Each path below is one point turned by a fixed rotation once a step. After each direction that follows a path, write how fast that rotation turns it, in degrees each step (0 if it stays still).
Each turn is a multiple of 5 degrees from 10 to 175, or 0.
Each row of a path follows its step; steps can be skipped.
Rotation 1:
step 0: [ 12.8   0.4 -28.1   7.6   1.0   0.0 -12.0   2.3  -7.3  16.2  16.5   2.5
   7.6  -2.3  20.7  40.6   8.1 -12.8 -14.6 -11.4   8.2  -3.3 -10.2  22.6
   5.5   9.8]
step 1: [ -3.5   6.2  16.5  10.1  16.6  10.9 -17.0  -9.3 -19.8 -12.7  -8.9   2.2
   9.6  -5.8 -42.7 -20.1  -5.9  11.7  -3.7  -5.0  -4.3  26.0   5.8   1.1
  -5.7  -7.8]
step 2: [ -0.2  -4.5 -14.2  -8.6 -29.8 -12.3  23.2  -5.4  -6.1  12.8  13.6  -7.5
 -31.8   7.1  10.2  16.8   0.0  -3.1  22.8   0.7  -5.0   7.0  -3.1 -18.0
 -10.7 -19.9]
step 3: [  3.8   9.5   8.8 -14.9   3.8  11.8 -12.3  16.6  -2.0  -4.6 -10.2 -13.4
  19.3 -24.5  20.7 -35.0  17.5   4.1 -10.0   0.2 -21.0 -18.2  -2.7   4.4
  10.6   0.8]
step 4: [ -5.9 -17.0 -11.0  30.4   7.2  -3.5   1.9 -10.3  13.6  -9.4   9.4  11.9
  -8.6  16.5  -9.1  13.9   5.1  11.6  -3.7   1.3  19.5 -19.3 -17.2 -29.4
   2.5  20.7]
step 5: [-15.4   8.9   8.2 -24.1  -2.7   7.2 -13.4  15.0  26.3  10.5 -18.3   2.3
  -8.3 -13.9 -14.4   2.6 -17.4 -13.4   7.2   3.8  12.1  13.0  22.5  21.2
  18.4  -7.0]
step 6: [ 20.4   0.4  15.7  -2.7  -3.8  -6.8  11.0 -19.9 -17.5 -26.4   0.9  -4.7
  -0.5  16.7  28.5  19.1  -3.0   7.0 -15.1 -14.0   6.4  -2.3   6.8   8.7
 -29.3   8.0]
step 7: [  3.0   1.7   6.2  11.1   6.4   6.4  12.7  -2.9  -3.7  31.2  -3.6  11.2
  23.3   8.9 -14.2 -23.3  -2.9 -17.6   5.3  38.0 -17.6   8.5  -5.6  -0.3
   6.6  -2.9]
step 8: [-16.0  -8.2 -32.6  -1.6  -5.1 -22.6  -1.2  24.6  -8.2  -6.3  26.5  -9.2
  -1.9   4.7  -0.9  12.0  12.1  -3.4  -6.7 -32.7  -0.1   6.4  -9.5  13.9
   0.0   6.8]
step 9: [  8.8  15.6   6.4   6.8  26.5  28.3 -20.9 -25.2  -6.4  -6.2 -15.2   3.4
 -11.3 -23.0  -6.0  -4.4  -5.3   9.5  16.7  -6.6 -12.3   4.0 -10.7  -2.1
  10.2 -18.5]
Directions:
[  0.0   0.9   1.4  -2.5 -10.6  11.6   1.4  -3.3   0.9   5.2  -3.8  -9.7
  -9.7  -1.4  -3.9  -4.5   7.5   0.1 -13.3  -3.7   5.9  -3.3   4.0 -12.1
   6.0   4.3]  45
[  2.5  -1.0   6.4  -6.1   1.9 -17.2 -13.0   0.0  -5.8  -2.6   6.9  -8.9
  -1.2  -3.8   1.7 -10.9   0.7   1.7  -5.8  -1.4   8.0   3.8  -0.1   4.3
   2.4   6.9]  145
[  0.2   0.7  -7.8   1.1  -3.4  -9.1   5.5   5.7  -0.2  -6.5  -2.7  -7.9
   0.2  12.7  -0.7   8.5   2.3   8.0  -2.5  -8.2   7.4  -2.6  -6.6  -5.2
 -14.2   2.2]  170
[ -3.5  -2.5  -3.9   5.2 -10.4  -4.2   2.1  -0.8   0.9  -2.6  -1.4  -4.7
  -3.4  10.2   5.4  -8.0  -7.6   7.8  -7.6   5.8 -16.8  -0.6  -4.3   5.8
   8.3  -1.7]  80
[-12.8   4.0  -1.0  12.6   6.2  -3.5 -11.9   7.9   2.1   4.4   1.0   1.9
   2.1   1.6  -1.7   9.1   5.2  -3.3  -7.6  -0.6  -7.7   5.4   2.7  -7.4
   2.9   8.7]  95
[ -4.6   5.1   4.9  -1.1  -2.5  -2.7   9.5  -6.8   3.8   2.2   8.7 -10.2
  19.7   2.0   5.7  -0.7   8.5  -1.7   6.1   0.7  -2.0  -3.8  -0.5  -4.8
   6.1   3.2]  90
[  3.9  -1.2   5.7   2.9   1.2  -3.5   4.5  -3.8  11.1   4.1  -5.7   3.1
   6.6   4.3   2.7   7.1 -10.2   1.4 -12.5   3.2   9.9  -2.3  13.2   8.3
   1.4   4.7]  55
Rotation 2:
step 0: [-16.8 -19.5  -3.4  24.0 -22.4   6.6   6.8   4.0 -14.9 -29.0   3.9 -12.9
  29.3   3.2  -1.3 -26.6  -9.8  -1.1   7.4 -24.7  -5.9   0.4   7.7 -17.3
   3.8 -10.7]
step 1: [ -6.5  -4.6  15.4  10.9  -2.3 -26.0  19.1  14.5   3.1  -2.8  42.3 -21.8
  15.0  -1.6  -4.0   5.3   0.2  -3.1   1.2 -25.4   0.5   3.0   2.8 -27.1
   6.8 -18.1]
step 2: [-25.0  18.7   6.0  19.0  -3.5 -15.4  20.5  -8.1  -2.3  -8.3  25.6   7.7
 -15.2 -12.5  18.1   1.5  11.5  17.5  12.9 -16.0   2.9  26.4 -11.9   0.8
   0.2 -25.5]
step 3: [-21.8   5.7   8.8  20.4 -21.3 -10.2   3.9  19.2  -3.2  10.8   3.3   1.5
 -17.7  13.4   6.2   7.4  22.7  -3.3  -3.1 -12.7  31.8  17.5 -31.2   6.5
 -16.5   6.3]
step 4: [ -6.0   6.6  -8.4   7.8 -11.5  -3.0   9.3  12.7  13.3 -11.7 -38.0  -7.8
 -11.9  27.3  -4.5 -21.2  -0.5  10.2  -6.8 -30.3   6.5  22.7 -22.2  -5.6
  -6.2  -3.9]
step 5: [ -1.4 -26.6 -14.4   9.7  -6.7 -22.7   7.0   4.9   1.1 -13.9  -5.6  -5.2
  22.8  10.8  -5.0 -26.0 -11.5 -16.9   8.0 -24.3  -6.7   2.1 -37.5  -6.6
   2.1  13.4]
step 6: [-19.4  10.3  -1.2  -1.8   7.9 -13.3  24.8   9.2  27.8 -17.3  15.9 -18.1
   5.9  -9.2  -8.0 -12.8 -22.3 -23.3  24.6  -7.4  -4.1   5.6 -12.4 -23.5
  11.8   2.0]
step 7: [ -6.1   8.4  -8.8  14.3 -10.6   1.8  28.0  16.8  -4.5  -0.8  28.1  16.4
  -8.6 -25.3  13.1 -21.7  16.4 -14.3  27.5   1.1   0.8  19.2  -5.4 -16.2
   9.4   3.7]
step 8: [ -9.3  17.6   8.8  15.1 -21.4  24.7  12.2  24.5  -6.2  15.3  13.7  -2.9
 -15.9   7.2 -18.5  -9.9  12.4  -5.7  25.2 -22.5  27.1   2.7  -4.4   6.7
   8.4  -9.6]
step 9: [ 15.6   4.0  -5.4  22.8 -14.7  19.6  -4.2  20.8 -21.4 -10.7  -3.1  -4.7
 -10.6   6.6   1.1  -6.8 -11.1  18.0   6.9 -45.6   3.4  12.7 -11.9 -13.0
 -16.0  -4.3]
Directions:
[ 10.9   1.1  -6.7   3.3  -7.5   2.4 -10.1 -10.3   7.5  -9.2   6.4  -4.2
  -8.1  10.3   1.3   8.3   5.7   2.1   0.9   2.9   3.8   2.6  -8.7  -2.2
   3.3  -1.6]  55
[ -7.8  13.2   1.3  -3.7   4.3   7.4   3.5  -6.7   9.1  -7.7  -9.0  -4.7
  -6.3   1.5  -3.9  -2.9  -8.5   7.6   3.6  -2.1  -2.6   3.1   6.5   1.8
   4.1 -11.5]  160
[ -0.7  -7.6  -4.0  -1.3   8.7   5.0   1.0   5.4   2.1   6.9  -5.2   0.6
  -1.4   2.6   3.4  10.4  -6.5   5.8  -5.6  -1.5   2.1  10.9 -12.7   9.7
 -10.4  -6.2]  55
[  2.9   5.6   5.8  -3.3   2.3   1.2  -1.0  12.7   1.9  -7.1  -0.2  -6.4
  -6.6   0.0   0.9   7.2  -6.0  -3.7  -8.9   2.0   3.6   2.0   5.0 -17.2
  -9.8   6.0]  135
[ -9.2  10.0  -2.8   4.0   2.3  -6.9   0.0  -4.5  11.8   5.8   8.4   2.9
  -2.6 -12.3  11.1   7.1  -1.2  -0.3   6.0   7.8  -0.8   2.8  -0.4   1.8
  -3.4   8.0]  80
Rotation 3:
step 0: [-13.0 -24.1  15.6  13.9 -32.4 -10.1  14.9  14.6   8.9   3.6 -14.8  -9.2
  16.8 -17.7  -4.3   7.5  -6.2  -3.0  10.5   1.5 -17.3   9.8  32.0  13.4
  12.2  -9.2]
step 1: [ 13.7  -3.7   6.2  25.8  -6.5  18.8   2.8 -16.3 -11.3   9.6  -6.0   2.3
   5.4 -15.3  23.8 -20.0  -8.3 -11.4  11.1 -30.1 -13.4 -16.2  16.5   0.1
  19.8 -21.8]
step 2: [  1.7   2.9   5.9  29.2   3.3   1.2 -12.6  11.8   5.1  -6.9 -13.2 -14.0
  21.8  16.7 -13.2 -13.4  -4.8  -9.7  -7.8 -16.6 -31.2   6.2 -20.0  28.3
  15.1 -13.3]
step 3: [  5.0  28.2 -16.2  -0.7  10.8  -4.5 -12.5  -7.5   2.1   8.0  -8.6  -9.9
   0.9   5.6 -22.1   8.5  29.6 -24.5  23.5 -16.7 -17.7 -13.8   5.7  -6.0
  11.9 -24.2]
step 4: [ 16.9  31.8 -33.6  -7.4  -6.1 -15.9 -11.6   1.8   3.4  11.4  -3.3  10.4
  16.4  18.9   7.5  19.5  -3.0   3.9 -22.0  -7.5   1.5  -7.4  -0.1  29.5
   0.0 -12.7]
step 5: [ 34.1   6.3  10.2   4.1  15.1   6.0  -8.5  -1.4   0.0  16.1   2.6   8.2
  -8.6  30.9  -8.3  20.5  29.8   0.1  -1.9  12.1  -1.1  -3.1  25.3  13.4
 -13.7  17.1]
step 6: [ 25.0   7.3 -18.4 -21.3 -10.2 -17.6  19.3   3.9  -7.1  -4.0  -6.1 -17.4
   7.6   1.2   8.6 -12.2  10.0 -11.8 -18.9   4.6 -10.1   0.3  19.5   2.4
 -26.1  34.0]
step 7: [ 26.5 -26.7 -11.2   5.9  -2.7  -3.2 -19.9   1.1   6.7  -2.3  23.0   3.1
 -22.2 -23.5   4.3   4.1   1.1 -30.1 -10.9   5.9   9.5   6.7  11.9   9.7
   4.5  28.8]
step 8: [ 10.3   6.9  18.5 -16.7  -7.7   3.5  11.5  -8.8   2.2 -20.1 -13.5  -0.2
 -22.7 -17.8 -13.7 -36.1   0.2 -12.2 -10.4   1.6  21.2  15.2   2.7  28.0
   8.9  10.2]
step 9: [-12.1  -2.0  -9.8   2.1  -2.0   9.0  18.5  12.4  39.7  12.7  18.2 -17.6
 -32.0  -6.8   3.1 -15.7  -3.1 -11.8   6.7  -4.3   3.0  29.2   5.7   6.1
   7.7 -11.1]
Directions:
[ 15.2   0.3 -12.6   6.3   0.6   2.8  -1.9   0.5  -0.6   4.7 -12.0  -3.6
  -8.2  -7.0 -10.2   1.4   3.4   4.2  -5.1  -5.4  -2.8   3.7   1.6   5.3
  -8.0  -0.8]  20
[  0.7   3.1  -6.0  -6.7  10.0   4.1  -7.0   1.6  -5.5   6.1  -4.6  -7.6
   5.0   6.1   3.3   2.1  -1.8   8.2  11.1  -0.9 -10.5  -1.7  -6.0   5.1
  12.4  -6.3]  40
[ 2.5  3.2 14.9  3.9  6.8  8.1  1.6 -8.3  0.0  4.1 -0.1  0.8 -5.8 13.3
 -2.0 -6.2 -5.8  8.1 -8.8 -8.6  3.1  1.1 -1.7  6.6  1.1  5.6]  110
[ 9.6 -4.8 -1.1  6.4  0.5 -7.2 -7.3 16.3  5.2  6.7 12.6  4.7  5.0  1.2
 -4.2 -8.8 -4.9  7.0 -1.3  0.5  4.6 -3.2 -5.4 -0.8  2.6 -0.7]  140
[ -6.7  -2.6  -1.5  -4.5 -14.1  -2.6  -3.0   1.1   9.5  -5.9  -4.5 -10.5
  11.5   2.4  -2.2   2.4  -4.4   7.9  -6.1  -1.2  -0.4   2.2  -4.8  12.8
  -3.8   5.3]  170
[ -8.4   6.3  -8.3   7.3   8.9  -5.8   0.9  -1.8  -2.0  -6.4   7.8   5.7
   1.0   0.8  -1.6   0.4   9.9   5.3  -0.2  -2.9  -5.1 -13.8   3.4  10.8
  -4.6   7.4]  35
Rotation 4:
step 0: [-13.0 -16.3 -15.0 -15.6  17.9 -14.6   5.7  -7.9 -17.3 -22.9   7.0 -26.8
  10.1  12.2   6.8  23.2  15.6 -12.1   8.1 -18.4  -2.5   1.5 -20.4  -5.6
  12.8  -6.1]
step 1: [-21.4 -13.4 -19.5 -22.8 -11.1  -6.5  -0.1  13.7 -13.4 -14.2   3.4  10.5
 -14.8   0.8   3.2 -31.7   1.3  -4.0   5.1  15.0   9.3  19.9  21.2   8.0
   4.7 -18.6]
step 2: [  4.9   4.4  -7.9  20.7  -3.0   3.5 -21.2 -16.9  12.0  -1.8   5.8   2.0
   6.9  33.5  -3.9   5.5  17.5  15.2   6.1  18.8  22.3  -2.5   6.1 -15.8
   8.7 -29.3]
step 3: [ 24.1  -2.4  -3.7   8.0  21.9  -1.7  -1.6  20.7   8.3 -14.4  -7.2  -5.8
  10.5 -15.7  15.7  -5.8  12.8  13.3  32.4  -9.4  -9.6  -0.9  13.7  10.5
 -23.8 -18.1]
step 4: [ -6.4  10.6  -8.5  -4.9  12.7   2.9  25.4   4.0  -5.3  -4.1 -14.0 -11.1
 -18.0  -4.2 -28.9  13.6   9.8   3.0  -3.6 -25.6  27.4 -13.9  24.3 -10.6
   4.3  -6.2]
step 5: [ -4.0 -14.5  -9.9 -14.8   3.7   8.5   6.5  20.4  18.5  -7.8   5.0   2.0
  17.0  -4.6 -23.5  -8.5  18.2 -25.9 -18.1  14.1 -18.6  -5.8 -10.0 -17.6
  -5.4 -22.2]
step 6: [ -1.0   1.8 -20.8  13.3   5.6  -9.2   5.7  17.1   3.7  14.7   2.5  27.7
  -8.6  15.4  -6.1  17.9  -6.6 -27.4  34.6   8.1  15.0  15.4  -8.5  -0.7
   3.0  -2.7]
step 7: [ -9.7 -15.1  -0.1  -1.5  19.5 -18.5 -22.7  27.1  23.1  15.3   8.1  -4.6
   6.8   8.0  12.9   2.5 -16.5  16.1  -8.2  -4.3   6.1  -5.1  28.2 -20.0
  -2.4   2.3]
step 8: [  6.7   6.2 -15.8  -7.2   3.1  28.5 -11.0  21.7  16.1 -22.0   0.5 -12.1
  -7.0 -19.3  -1.1  28.4   0.0  15.2   0.3  12.3  19.7  -6.6  -9.7  14.5
  13.1   7.9]
step 9: [ 12.7   2.9   0.4  10.3  29.2   8.9   8.6  23.4 -10.1  14.3 -16.0  -4.1
 -19.9   4.6 -21.8 -16.8  -9.0  12.5 -18.6   5.9 -17.7  15.5  -9.2   3.4
  15.8 -15.2]
Directions:
[  6.2   1.0  -7.0   5.4  -3.0   3.0  -9.0  -3.3  -7.2  -0.7   0.9  12.7
  -5.9   0.4  -7.6  -0.8   1.2  -8.9 -12.4   8.6  -7.0  -0.2   1.6   5.5
   4.4 -10.0]  95
[-0.6 -2.9  4.2  2.2  6.1  2.6 -4.8  1.2 -8.3  9.7 -2.3 -7.7 12.7 -5.0
  5.4  3.7 13.1 -7.4 -8.7  7.4  8.7  6.0  2.7  0.7 -3.4  1.8]  145
[ 13.7  -7.3   0.3   5.2  -5.0  -5.1   1.6   5.5  -9.0 -11.1   6.5  -6.1
   0.7 -11.2  -4.5   7.8  -4.6   4.7  -6.7  -7.7   3.5   2.2   2.1  -5.2
   1.9   1.9]  85
[15.0 -1.5  7.0 -6.4 -8.1  0.3  2.4  5.8  4.5  5.3  0.3  4.2 10.3 14.0
 -3.8 -4.2  1.3 -1.0  0.2 -5.9  5.0  6.3 -0.9  8.7  6.7 -1.8]  95
[11.4  4.4 13.2 -7.7 10.9  5.2  4.7 -2.3 -3.5 -3.8 -8.1  3.1 -8.3 -1.4
 -8.0 -1.3  9.7 -3.5  0.0 -2.1 -3.8 -5.3 -2.2 -7.0 -5.0  4.8]  65
[  3.2   6.1  -3.7  -0.7 -13.8   6.9   7.8   3.4   0.8  -1.8  -0.3  -0.5
 -12.9   0.7   4.2   8.2   3.4  -5.2   3.9   7.4   7.1   6.4   7.0   5.8
  -9.4   7.1]  160
